A = [-62   4 -13 -42 -54  -9   3  47  32  24 -45  44  29 -23]
Find the 5th entry from the end.
Answer: 24
Find the entry just right of -62.
Answer: 4
Find the first entry from the left.
Answer: -62

Questions about the row below.
1) The entry just left of 23?
2) The entry just right of 4?
[-10   4 -44 -45  48  15  33 -14 -13  21  23 -23  33 -14]
1) 21
2) -44

Questions about the grid below.
1) The entry just left of 61?
2) The first entry in reading order?
3) The entry just right of 14?
4) The maximum?
5) The second smallest entry?
6) The second entry on the main diagonal?
7) The entry directly below 15?
8) The entry directly below -19?
[[-14  24  31 -14 -46 -20  11  -3 -77 -19 -66 -37 -36  53]
 [-21   3   5 -18 -36  -7  -9  15  -9  43 -45 -41  27 -20]
 [-31  61  -2  14 -79  49 -27 -49  18 -15 -27  30  73 -39]]
1) -31
2) -14
3) -79
4) 73
5) -77
6) 3
7) -49
8) 43

grid = [ 58 -51  61  -8 -59 -58  74 -25 -14 -65 -19  53]
The entry just left of -14: -25
The entry just left of 61: -51

X =
array([[ -1, -28,   8, -27, -63,  13],
       [ 43,  31,  26,  42, -57, -16],
       [-44, -29,  36,  -3,  -6,  32],
       [ -1,  23, -12, -30,  -1,  -7],
       [-65,  30,  33, -32,   9,  17],
       [ 29,  41, -33,  24, -21,  47],
       [ 43, -17,  23,  17, -26, -50],
       [  2,  42,   0,  10, -12,  31],
       [-27,  16, -40,  15,   5,  74],
       [-35,  26, -11,  50,  -4, -32],
       [-13,  -9, -47, -13,  34, -19],
       [ 52, -22, -29,  67,   3,  42],
       [ -8, -39,  29,  60,  51,  12],
       [ -1, -62,  -7,  -2,  20, -31],
       [ 53,  41,  -9, -28,  32,  31]])
Give the last entry, reading row by row.
31
The bottom entry of the column that holds the smallest entry -> 53
The smallest entry in the last column -> -50
Give the smallest entry in the first row.
-63
The entry just right of 34 is -19
Give the entry in the top-right corner.
13
The entry in the top-left corner is -1
Give the fourth entry from the end, reading row by row.
-9
Give the entry just right of -33.
24
The largest entry in the last column is 74
The last entry of the smallest entry's row is 17
The second entry on the diagonal from the top-right corner is -57
Give the smallest entry in the first column.
-65
The second entry, reading row by row is -28
The 2nd entry on the main diagonal -> 31
The entry just right of 20: -31
Give the entry directly below 5.
-4
The entry directly above -31 is 12
Give the 3rd largest entry.
60
Give the entry just left of the largest entry.
5
Give the third entry, reading row by row.
8
The entry just left of 9: -32
The 5th entry from the end, reading row by row is 41
Give the entry directly below 8.
26
Give the entry just right of the smallest entry.
30
